The rows below come in pairs that one turn or mirror swaps. Which row does each named row swap with?
K412: [-0.37  1.00 -0.30 -0.04 -1.74 -2.87  3.62 -1.83 -2.03  1.53  4.16  1.10
 -0.87  0.88 -1.62]
K474: [-1.77 -0.49  0.04 -0.18 -1.26 -0.16 -0.92 -2.52 -1.88  5.19  1.82  0.34
  0.84  2.18  0.74]
K74: [-1.72  0.56  4.69  1.30  3.27  2.35 -1.94 -2.52  1.55  1.27  2.01  2.38
 -1.31 -1.51  0.26]
K987: [ 1.25 -3.54  0.71  1.04  0.94  1.24 -0.07 -1.55  1.43  3.35  1.35  1.18
  0.97  1.97  1.97]
K159: [-0.56  3.88 -0.75  1.19 -1.93 -0.99  1.77 -1.16  0.74  4.14  3.42  0.99
  0.76  0.01 -2.62]
K900: [ 0.42 -3.23 -1.46 -0.11 -0.63  1.81  0.68 -2.32 -1.70  3.74  2.45  1.49
  0.91  1.13  0.81]
K259: [-1.56 -0.89  4.06  3.14  1.43  1.12 -2.00  0.68  1.61  2.38  3.23 -1.64
 -1.91 -1.69  1.04]
K601: [-0.37 -1.68 -0.96 -1.13 -1.99  3.96 -0.43 -0.78 -1.93  2.80  3.09  2.48
 -0.31  0.28  0.63]
K574: [ 0.13  0.95 -0.67 -0.12 -1.55 -2.74  2.66 -1.01 -1.82 -1.17  3.32  0.70
 -1.90  1.25 -2.11]
K689: [-0.07  0.60 -0.24 -0.27 -0.15  0.47 -0.36 -0.30 -0.88 -3.75  0.23  1.38
 -3.15 -0.38 -1.14]
K357: [-0.07  0.96  1.47  0.01  0.87  1.77 -1.56  0.24  0.77 -3.31 -0.65  1.11
 -2.52 -0.37 -0.92]
K586: [-1.33 -0.08  2.63  0.90  0.77 -0.47  1.49 -3.69 -1.00  4.78  5.35  2.24
  0.82  0.30 -0.31]
K996: [ 0.61 -2.10 -0.61 -0.98 -1.65  3.30  2.38 -0.98 -1.92  1.33  2.60  1.25
 -0.65 -2.74 -1.24]
K942: [ 1.69 -1.79  3.64  2.19  2.17 -0.61  0.40 -0.39  4.07  2.65  1.11  0.28
 -0.77  2.39  0.10]
K2: [ 0.26  2.88  4.40  1.20 -0.05 -0.27  0.34  1.00  3.16  2.08  3.33  0.85
 -3.75  1.45 -2.83]
K362: [ 0.22  0.52 -0.51 -0.01 -1.43 -2.46  2.89 -1.23 -2.10  1.22  3.81  0.68
  0.05  2.08 -1.82]
K940: [ 1.02  1.21  3.48  1.09  0.03  0.26  2.73  0.79  1.90  0.81  2.55  0.01
 -3.31 -1.81 -4.04]
K297: [ 0.63  1.22  4.20  2.13  2.04 -0.68 -0.21  0.40  4.04  1.20  0.84  0.33
 -3.04  0.88 -2.29]
K208: [-1.54 -2.08  1.89  2.38  0.01  0.45 -0.26 -0.61 -0.86  4.51  5.07 -1.50
 -0.07 -0.80  1.47]
K774: [-0.97  1.17  1.37  0.14  1.07  1.62 -1.16 -0.41  0.39 -2.80 -0.46  1.58
 -3.58 -1.88 -0.57]
K917: [-0.79  3.26 -0.42  0.79 -0.40  3.46 -2.05 -0.36  1.74  1.06 -0.08  1.66
 -0.38 -2.26 -0.98]
K361: [-1.54  2.30  3.91  1.36  1.06 -0.24 -2.76 -0.85  2.05  2.45 -0.70 -0.31
 -2.39  1.37 -0.62]

K586 is swapped with K74
K689 is swapped with K574
K942 is swapped with K987
K917 is swapped with K159
K357 is swapped with K362

